One turn sends every row of this set to another row. A few are shown first. Where does it send the rows asked after them?
sok: [ 31 -12   7  14 -29  -4   0 -17 -26   3 -48   8   9 -19 -12]
gon: [ 46  12 -13  -9   2   3  10 -20 -10  21 -30  27  -5  -2 -16]
zim: [ 36  -8  -7  19   6  29  -4  19  32  10 -10  14 -15  -6  24]
gusap: [ 26  31 -17  14  -2  -2   2 -43 -12   5  -7   7 -20   2 -17]
zadi: [ -5 -30 -33  -4  -4  26 -14  41   8  13  17   8   8   3  19]
rovi: [ 13  -8  -2  35  -8  33 -12  22  17   4 -29  -6 -17 -15   7]
Zutos: [ 15 -29 -24 -23  -1  14 -11  45  -7  27 -19  15  10  15   1]
Bevu: [ 11 -26   6  -5 -14 -21   9  11  17  13  23  -1  -8   7 -64]
mura: [ 36 -49 -30 -21 -14  -7  18 -29  -4  15   7 -43 -19  -9   2]
Gomek: [ 26 -47 -39 -19 -17  -6  13 -31  -6  12  19 -44 -14 -17   4]
beku: [ 34 -25  -1   9 -30  11   2  -9 -10  -1  -1  33  26 -35  20]
Bos: [ 15 -10 -27 -19   8  -3 -11  23  -7  20 -23   1 -13  41  -8]
lekar: [  9  25 -24  28 -17  11   2 -35  -5  -7  25  10  -5 -24 -12]
Zagos: [ -3   3 -41 -21  -8   2  -2  -4 -18  14  37  21  11  14   1]
Gozer: [-27  -9 -31   4 -15   7 -14  15 -24   1  -9 -21  -6   9 -21]
pavi: [ 39 -19  -1   1 -23   8   7 -11 -13   4   1  33  27 -32  18]
sise: [ -1  -8 -14  32 -26  30  -4  16  -5  -1 -29  -3   5 -43 -10]
Pira: [  8 -36   8  -5 -18 -12   4  27  30  12  31  -2   3 -10 -57]
Safin: [  8   3 -33 -12  13  -5 -13  -3  -2  14  18   5 -22  44   2]
duv: [ 40 -62 -31 -21 -12   1  14 -11   6  23  -2 -42 -13 -14  10]
zini: [ 56  -2 -12  -4   7  23   3   1  14  24 -14  32   1  -8  16]
donif: [ 21 -54 -34 -17 -23  -3  12 -22  -5  15  12 -48  -7 -24  -3]
zifiv: [ 24 -63 -30 -12 -18   7   8 -11   3  13   2 -52 -18 -15   4]
taku: [ 35 -62 -30 -15 -16   0  13  -9   8  19   2 -45 -17 -16  12]
Dizak: [-26 -20 -26  21  -8  19 -20  27   1   2  17 -19 -10  13   5]
lilas: [ 13 -38  11   0 -10 -14   4  29  29  11  16  -6  -7  -1 -58]
vepe: [ 21  -3   6  46 -15   1  -9 -29  -6 -10 -20 -10 -22   6   5]
fuzil: [ 20 -34   7  -8  -7 -13   4  17  36  13  36   8  -8   7 -46]
lek: [ -1   3 -22  20 -30  27   2 -12 -10  -2   7   9  13 -47  -9]
reb: [ 17 -31  11   0  -4 -13   4  25  33  12  25  -3 -16  11 -48]
Vizup: [  4 -22   4   2 -11 -19   4  10  24   5  31  -8 -13   7 -57]
gop: [ 42 -54 -32 -25 -15  -5  13 -21  -2  18  -1 -41 -16  -7   2]
norez: [ 26  -6   9  44  -9  -1 -11 -21   1  -8 -27  -9 -27  10   9]
Zotu: [ 19 -60 -32 -11 -22   5  10 -15  -7  11   3 -57 -12 -20   2]
bafeg: [-15  -8 -44 -19 -23   0  -4   6 -39   9   9   8  16  -4 -27]
Zuv: [ 18 -32   4 -12 -14 -21   8  16  23  16  28   8  -2   2 -54]
tuvo: [ 27 -18  12  18 -28   1  -2  -4 -24   4 -51  10   9 -18 -11]
Tul: [  7 -32   6   1 -14  -9   6  18  31   6  46  -3  -6  -2 -53]
Libu: [ 27 -12   1  36 -17   8  -7 -24   9 -11  25  12  -3 -13  34]
Fuf: [ 34 -10   1  32  -9   9  -9 -24  13  -7  24  15  -2  -4  33]

Safin -> zadi
tuvo -> vepe
duv -> Zotu
Now find these:
rovi -> lekar
Vizup -> fuzil

